The rows below fall into families. The same turns and mirrors carry the whole set onto itself and the rows of a family onto each other. For each named row, which other rows are in its family? Write them in the order they are listed.
These 16 rows form 4 families of 4 rows each.
nodur: [ 12  11  -5  14  -6  -6   0   3  -1 -18  28   8  -9 -13 -14  13  -2]
samus: [-16 -18 -15  -1  11  -1 -15  -2 -16 -10   2  -5   4  14   5 -21  -2]
danun: [  9  12  10  13   5 -12 -17   3  23 -14  10  17   5   7 -10   9 -21]
lise: [-12  -7   0  10  15   6 -17   9   6   4 -10   6  21  -6  28   2   0]
fur: [ -9  -8  -1   2  10  17 -10  -6   7  11 -14  -1  10 -10  23  -4   0]
nuful: [  6  14   6  15   1 -25 -17   9  16  -4  -3  17   8   2   5  14 -21]
bili: [  7   6 -13  21 -21  -4   3   0  -3  -9  22  10  -7 -12  -9  12 -10]
dupev: [-13 -18 -16  -9  19  -5  -4  -5 -12  -6  -2 -10  -1  10   4 -11   4]
tav: [  4   2  14  11  19 -10 -18  -7  28  -7  10   2   6  -3 -13  -2 -23]
lizit: [  3  -6 -12  26  -5  -7  13   9  -6  -3  22  16  -8 -13  -1   2  -2]
guti: [ -8   7   6   6   6  22 -11 -15  16   0 -17   2   2  -8   7  -1   5]
Fav: [ -5 -15  -1  -5  22  15  -8   3   4   2 -15  -4   8 -10  11  -4   7]
ruk: [-25 -10 -22   7   3  -6 -13  -6  -5 -14   4 -20   8   6   7 -12  -3]
todas: [ -2   9  -9  19 -19  -6  -9   2  -3 -25  16  -6  -5 -11  -6   8 -14]
sunur: [ 11  19   8   6   6 -18 -10   3  24  -8  14  14   1   1 -14  10  -8]
feli: [ -7 -11 -18   0  11 -12 -13  -3 -27  -8   0  15   4  11  -7 -13   0]

Which other rows belong to the same family as danun? samus, fur, bili
Which other rows belong to the same family as todas? lise, nuful, ruk

The rows below fall into families. The same turns and mirrors carry the whole set onto itself and the rows of a family onto each other. For each named row, which other rows are in its family? Write them in the order they are listed.
These 16 rows form 4 families of 4 rows each.
Sali: [-1 13 -2  9  5 -2 -2 26  7 -2]
sib: [  8   5  -1 -13  10 -37   7  18  15  -9]
dibi: [ 24  -9   9 -13   5 -26   5  12  13 -15]
Sopev: [ -8 -21   5 -18  16 -25  26   8  14   4]
Nodo: [ -6 -27   6 -11   6 -33  14  12   6   7]
Tinok: [-19 -14   5   3  12   9  19  15   6  10]
rima: [-16 -26   1   3   4  -2  18  27   2  12]
Volug: [ -3   2 -12  10   9  -5   1  33  -2   4]
roke: [ 18   6  -1   6  11   2  -6  12   0 -10]
Sozo: [  0 -17  -4   5  20  18  19  14   1   2]
Vupu: [ 10 -26  10 -19  21 -18  22   0  11   2]
Tulu: [  9 -32   6 -17  13 -10  31  13  12  -2]
belig: [ -2 -21  10   0  13  16  19  10   6   6]
Madi: [ 28   2  -1 -13  15 -24   7  15  12 -10]
beso: [16  7  1  5  9  9  3 24  6 -5]
dazu: [  7   0  -9  -4  11 -37  -2  18   2  -2]

Which other rows belong to the same family as Nodo? rima, Volug, dazu
Which other rows belong to the same family as dibi? roke, Sozo, Tulu
Which other rows belong to the same family as sib? Sali, Sopev, Tinok

The rows below fall into families. The same turns and mirrors carry the whole set onto itself and the rows of a family onto each other. For each named row, which other rows are in its family? Write them in the order they are listed.
These 28 rows form 7 families of 4 rows each.
gase: [  5   3  12  20 -10   4  17 -32  14 -17  -1   4  -2  12  -6  11 -10 -16
   9]
Fus: [ -2   8 -15   4 -15  -4  11   2  -4   9 -10   5 -10   7   9 -11  -4 -11
  24]
Lokog: [  9  -1   6  17 -11   2  16 -33  17 -15   8   1  -8  12  -9   6  -7 -16
  11]
poges: [  6  16 -17  -6 -14  -1  11   2   0   8  -6   0  -5  -4   3 -17  -2 -20
  27]
dovol: [  4  11   8  39   7  11  18 -10   5  16 -30 -16 -16  -2 -24 -27  -6 -18
  -9]
pil: [  3  18 -17   2 -10  -2   8   5   1   4  -8   3 -14  -2   4 -12   5 -14
  26]
meli: [  3   3   5  16 -14  -4  24 -27  18 -13   7  -2  -5  12  -4  10  -9 -12
  11]
nor: [  7  17   8  35   1  17  27  -2  11  11 -24 -19  -8  -8 -27 -22  -1 -20
  -1]
vule: [  7  15   5  43   9  18  21  -3   8   8 -21 -26 -18   1 -23 -24  -4 -20
  -2]
Lev: [ 12 -18  -1  30  21  13  23 -14 -28  -9 -14 -13 -15  -2 -10  -9 -27 -22
  10]
duvog: [ 16 -14   0  22  25  11  30 -12 -23  -1 -10  -2 -21  -1  -7 -14 -30 -19
  13]
Bif: [  8   8 -14   0 -17   4   9   5  -8  11  -4   4  -5  -9   5 -11  -5 -15
  22]
valeb: [  7   9  11  36   7  19  23 -12   4  13 -28 -21 -15  -1 -18 -25  -5 -16
  -5]
kati: [ 11  -1   7  23 -18  10  21 -33  15  -9   8  -3  -2  11   0   9  -6 -11
  11]
sati: [  6  10   9  35   0  18  27  -2   5  16 -29 -18 -19  -2 -22 -24  -5 -12
  -3]
paze: [  7   4   7  11 -14   2  17 -30  10 -19   7  -4  -5  16  -7   7 -14 -16
  10]
rora: [ 14 -16  -5  28  21   8  26 -15 -31  -9  -7  -4 -18   3  -9 -14 -27 -21
  11]
tato: [  4  -6  -2  23  27   7  21  -9 -22  -3 -12  -8 -23  -1 -15 -17 -34 -23
   7]
keb: [  6   7 -16  -4 -21   6  13   5  -1   3 -12   4 -10  -5   1  -6  -7 -12
  19]
febek: [ 14 -11  -4  20  23  12  24 -13 -22  -7 -11 -21 -21  -5 -11 -12 -27 -17
  11]
Rubid: [  3  -4   7  19 -24   5  19 -27   9  -9   1  -4  -8  16   0  11  -3 -17
  10]
dokoz: [ 12   9  17  37   4  21  21   1   6  16 -23 -18 -11   0 -23 -26  -3 -20
  -2]
bes: [ 11 -12  -4  17  29   6  21 -10 -19  -8 -13  -8 -23   1 -15 -18 -25 -22
  12]
geze: [  9  13  14  33  11  11  24  -6  11  12 -23 -23 -14   4 -25 -28   1 -21
   3]
parot: [  6   8 -17  -2 -17  -5   5   7  -4   5  -6   2  -6   3   2 -13  -5 -15
  26]
losa: [ 13 -16  -3  24  22  12  19 -10 -28  -4 -11 -12 -27  -5 -12 -16 -25 -17
  10]
gude: [  8  16 -12  -1 -15   5   7  10  -6   3  -8  -1 -11   1  -1 -14  -1 -15
  29]
gedom: [  7  -1   8  13 -18   4  16 -23  14 -15   9 -10  -3   7  -8  11 -10  -8
  13]

Which other rows belong to the same family as vule? tato, keb, Rubid
Which other rows belong to the same family as Lev? pil, sati, paze
Which other rows belong to the same family as geze? Bif, kati, bes

The rows below fall into families. The same turns and mirrors carry the whole set onto itself and the rows of a family onto each other. For each named row, which other rows are in its family? Write them in the order they are listed.
These 32 rows form 4 families of 8 rows each.
basi: [ -5 -28   1  20  -7  -2 -11 -23]
fizi: [  1  -9 -14   7  17   4 -23 -18]
vones: [26 -8 -1 -6 -4 -7 -7 -4]
panib: [ 14   3  -4  13  -6 -11 -35 -17]
Vofif: [ 24 -13   1  -5  -7 -10 -11  -3]
sovub: [ -4 -21   0  27  -3  -1 -19 -27]
rov: [  6   3 -11  -5  -1   1 -10   9]
nup: [-13  13   8  12  -7  -1 -11 -26]
Bog: [ 14   3  -6  18 -16  -8 -29 -19]
Leto: [ -9   6   1  17  -4   5 -17 -34]
vov: [ -1   8  -7   1   1   7 -18   8]
vizaf: [ 3  2  0 -3  3  1 -8 12]
Rolek: [ -9 -10  11  17 -19   1   4  -3]
zes: [ 13   4  -1  14  -9  -6 -37 -12]
kur: [ -7 -24   2  20  -8   5 -19 -29]
ralit: [  5  -5  15   3  -2   7  11 -19]
batu: [ -4 -14   7  13 -22   1  -6   6]
Fegan: [  1  -8  12   2   1   3  13 -19]
buv: [  3  -5  15 -10   3   5   5 -19]
nuluf: [ 10  -9  -8   7  16   1 -28 -15]
sedob: [  4 -10 -10  -1  15   7 -30 -20]
Savi: [ -1 -10  12  -2  -6   5  10 -23]
fam: [  2 -10 -14   1  13   0 -31 -17]
fegu: [ -5 -11   6  12 -23   7   2  -2]
kago: [ -9   4  13  19  -4   3 -15 -31]
bugef: [ -1 -25   0  23 -10   5 -14 -26]
Nurut: [ -9   9   7  20  -3   6 -13 -28]
befon: [ 13   5  -9   8 -11  -4 -35 -15]
Gikos: [ 30 -15   0  -4  -5   0 -12 -13]
zem: [ -7  -7   3  14 -24   0   2  -2]
gafef: [ 24 -11   2 -10 -13  -4  -8  -3]
Donuk: [  1   5  -5 -10  -1   0 -12   6]

Which other rows belong to the same family as rov? vones, panib, kur, ralit, fam, fegu, kago
Which other rows belong to the same family as buv? basi, fizi, nup, Bog, vov, batu, Gikos

The rows below fall into families. The same turns and mirrors carry the whole set onto itself and the rows of a family onto each other. For each named row, which other rows are in its family? Write them in the order they are listed.
These 30 rows form 5 families of 6 rows each.
mib: [-17 -15 -17   1 -38 -21 -25   9   8 -29 -10  20  -9   2  -6 -11  13  -2
  -4  14   2  13  26   2 -17 -12   7  -2   6 -10  13   1  -6  15  13   0
  -1   0   4  18 -15   1  -5 -21  15  19  -7  -9   6   8   0   1]
reb: [-17 -12 -16   6 -29 -21 -23   8  13 -22 -20   6  -5   0  -9 -12  13  -3
  -5   6  -2  -1  34   0 -20  -5   2 -10   1 -12  26 -12  -4  13  14   4
 -10  10   3  16  -7  -4  -6 -21  16  15  -5   2   4  -1   1   2]
Devug: [-15 -10 -16   8 -38 -19 -28  11  11 -30  -5   5 -15  -6  -7  -8  15  -3
 -13   5   2  14  31  -3 -19  -9   1   2   8  -8  14 -12  -4   2   6   2
  -9   1   3  12  -8  -9  -6 -17  15  10  -1  -1  -6   4  -6  -4]
rodu: [ -3  -1   5  -5  10 -10  18  13  -9   0  10  16  -8  16  31  12  -3  -3
  -6  25  -8  -2 -25  16  25   4   6   0   4  11 -17   8 -10  -2   3 -14
  -9   3   1 -12  26   7   6   1  -5  18  -2  -2   9   9   0   5]
kugas: [ -1   5   7   1  13 -10  16  14  -5   0  10   0  -4   9  26  17   1  -4
 -10  14  -7  -1 -18  11  20   7   2   0   1  11 -11  -8  -5 -11  -4 -11
 -15   8  -3 -16  37  -1   4   8  -6   8   1  12  -3   2  -5   1]
Kof: [-19 -22  -9   6 -40 -18 -23   6  13 -27 -11  17  -6   2  -9  -3  11   3
  -2  10   1   7  22   4 -14 -25   8  -2   4  -7   9   4  -9  12   8  -8
   3 -13  -1  10 -17  -2  -5 -14  13  19   1  -5   4  -1   7   5]
bofil: [-18 -17 -13   7 -38 -20 -24  10   7 -22  -2  16  -8   7  -6 -14  14   6
   7  13  -6   5  22   1  -6 -12  13   7  12  -3  14  14  -6   7  17  -1
   2   0  11  16 -26   3  -3 -16   8  24   4  -4   1   7   1   4]
kufu: [-16 -17 -14  12 -30 -19 -21   5  17 -24 -23   6   3   0 -15  -5  16   3
   1   7  -2  -6  30   6 -20 -18   7 -11  -5  -7  23  -7  -6  15   8  -1
  -2  -1   0  10  -9  -5  -7 -14  14  18  -1   4   3 -11  14   6]
fev: [ -7 -12 -13   8 -43 -16 -21  16  11 -27  -1   2  -8  -2 -13  -8  11   8
  -5   0   4  14  30  -1 -11 -22  12   3  -1  -5  16 -11   1  -1  -2   0
  -7  -2  -3  10 -10 -13   1  -5  17   1   3   3 -11  -1  -9   4]
gise: [ -7 -11 -16   9 -32 -17 -15  13  12 -24 -19   5   5   5 -18 -11  12   8
   2   2  -1  -2  32   5 -16 -13  14 -13  -8 -11  33  -8   1   8   6   3
  -6   8   0  14  -8  -6  -1 -12  19  10  -1   8   1  -8   7  13]
nefom: [-18 -11 -11  15 -39 -20 -26  11   5 -23   0  -4  -6  -5 -10  -7  19   5
   0   4  -5   9  28  -4 -11 -14   9  12  12  -2  14  -8   1  -6   7   1
  -6   5   8   8 -13 -10  -3 -13   9   8   5   8 -15   4 -10  -2]
Gesa: [  1  -2   7  -9  26 -14  18  18  -1   4  -3   6  -2  21  23  13  -7  -3
   3  14  -9  -7 -15  15  14   0   8 -12  -7   6  -1   3  -9   6   1  -7
  -8  23  -3  -6  30  11   5   2  -1  19  -6  19   9  -2  12  12]
dadi: [  2   5  17  -7  18  -7  16  17  -7   2   3   0 -10   5  20  17  -2   0
  -6  11 -10   7  -9  13   9  -5  -4   0  -1  10  -4  -8  -2  -7 -19 -11
 -20   7 -11 -11  36   3   5  12  -4  11   0   8 -14  -6  -6  -1]
vufa: [  3   0   8   0  12 -16  16  17  -3   6  -1  -1 -17   0  17  24   1  -3
  -3  12  -5  -2  -9   1  14  -1   1  -9   7   6 -12  -9  -9 -18  -2 -10
  -6  14   1 -20  32   1   4  11  -8   7   0  23  -8   2  -9  -6]
digos: [-14 -10 -10   8 -22 -19 -11  10   9 -27 -12   7   9   3 -10  -7  19   4
   7   2  -3   2  38   4 -17  -8   3 -15  -4  -5  33 -10   7  17   8   9
 -11  -3  -1  15 -11  -1  -2  -6  17   8  -2  -2   4 -11   7   6]
buze: [-13 -10  -9  10 -32 -17 -19  15  12 -34   3   4  -6  -5  -5  -3  16   7
  -5  -1  -3  17  35   0 -13 -10  -1  -1   3   0  18 -10   9   3   0   4
 -12 -13  -4  12 -14 -11  -1   0  14   1   3  -8 -12  -5  -8  -4]
Balus: [  1  -1  14 -15  16  -8  16  16  -4   1   6  19 -16  13  26  16  -4   5
  -4  19 -10   8 -20  20  15  -6   3  -1   1   9 -15  16  -7  -2  -8 -15
  -8  -3  -7  -6  19  10   7  11  -7  25   0  -6  -3   4   1   2]
Kidan: [  0  -7   8 -11   9 -17  18  16  -6   4   3  18 -20  11  21  21  -3  -1
   2  23  -5   1 -21   8  19  -6   8  -8  12   6 -20  13 -15  -8   7 -16
   5   6   6 -13  18  12   8   9  -9  21  -1   6   4  11  -4  -1]
lek: [-11 -17 -17   1 -40 -17 -17  16  10 -27  -7  20  -5   9 -12 -10   8  11
   2   9   1  11  22   4 -10 -22  18  -3  -3  -8  16   9  -4   9   9  -3
   1  -5   3  14 -22  -2   0 -10  17  16   2  -8   5   4   3  11]
Ravuk: [  2  -3   5  -9   8 -15  11  21  -6   8   3  16  -8   8  34  18  -5  -5
  -9  24  -8   0 -27  19  17  -1   5  -6   7   0 -12   9 -13  -1  -4 -16
  -6   8  -2 -12  26  11   9   7   1  20  -4   2  -2  11  -4  -4]
lipo: [  2   3  11 -11  29  -7  22  12  -5   6 -11  11  -3  17  17  13   0  -1
   3  15 -15  -7 -13  23   6   0   3 -12  -8   5   3   4  -5   5  -8  -8
 -13  11  -7  -4  32  12   5   6  -7  25  -2   8   4  -9  10   6]
posas: [  5   3   6  -5   9 -15  10  19  -6  11   1   4  -4   4  29  21   2  -8
 -15  18 -11  -1 -21  11  15   1   0  -9   4  -1  -6  -7  -8  -5 -12 -11
 -13  15  -2 -16  37   6  11   9  -1  10  -5  13  -8   4  -5  -7]
palav: [-17 -15  -8  14 -42 -18 -26   8  14 -28  -8   3  -6  -7 -12  -1  16   2
  -8   5  -1   9  29  -1 -16 -22   5  -1   2  -3  14 -15  -4   5   0  -5
  -4  -8  -3   5  -7 -12  -6 -11  12  10   3   5  -9  -7  -2   1]
fet: [  1   2  13  -6  17 -13  12  22  -2  -1   7  -2 -10  11  27  18  -4  -2
  -6   8  -6   5 -15  11  16  -3   0  -3  -2  11 -10  -9  -6  -9  -7  -8
 -13  21  -7 -11  35  -1   2   9  -2   6  -3  23  -9   0  -2   5]
luvek: [ -2  -6  11 -15  13 -13  12  20  -3  -3  14  18 -16  20  29  15  -9  -1
  -2  19  -7  10 -25  14  20  -8   9   1   4  10 -18  13 -10  -1   0 -11
  -4  10  -4  -5  22   8   4   5  -4  17  -3  10   4   8   0   9]
Fivu: [  1  -2   5  -5  21 -17  20  14  -4  12 -13   6  -6  10  14  17  -1  -4
   9  17  -7 -20 -10  10  12   1   6 -19   2   0   0   4 -13  -4   7 -10
  -2  19   3 -15  27  14   5   5  -6  19  -4  16   7  -2   6   4]
vam: [-14 -15 -12   1 -29 -15 -15  12   9 -32   1  25  -4   9  -5  -7  16   7
   3   8  -2  16  27   6 -10 -13   7  -6   3  -3  17   6   4  16  10   4
   0 -15   1  18 -24   1   0  -6  15  15  -1 -15   7   0   4   3]
nog: [-14  -9 -15  17 -27 -19 -20   9  10 -17 -16  -1   4   2 -16 -13  21   4
  10   6 -11  -8  30   2 -16  -5  10  -2   3  -6  30  -5  -1   6  14   4
  -5  16   9  14 -12  -1  -5 -16  10  16   1  10   0  -5   8   5]
tos: [  5   0   1  -4  20 -15  14  18  -3  12  -9  11   0  11  25  14   0  -4
  -9  18 -12 -12 -24  19  15   4   5 -15   0  -2   1   5 -12   3  -2 -11
  -7  18   0 -12  32  11   9   4   0  21  -6  10   3   1   7  -1]
Ret: [ -1   3   2   1  20  -9  20  11  -3   3  -2   8   3  18  26  10   0  -5
  -2  18 -12 -16 -17  15  18  11   7  -9  -3   8  -1   2  -8  -2   6  -9
 -14  15  -2 -13  35   6   6   2  -4  16  -2   8   9  -1   9   7]

Which other rows belong to the same family as Ret? rodu, kugas, Kof, kufu, palav
Which other rows belong to the same family as dadi? digos, buze, Balus, lipo, vam
Which other rows belong to the same family as fev? gise, Gesa, lek, fet, luvek
Which other rows belong to the same family as bofil? nefom, vufa, Kidan, Fivu, nog

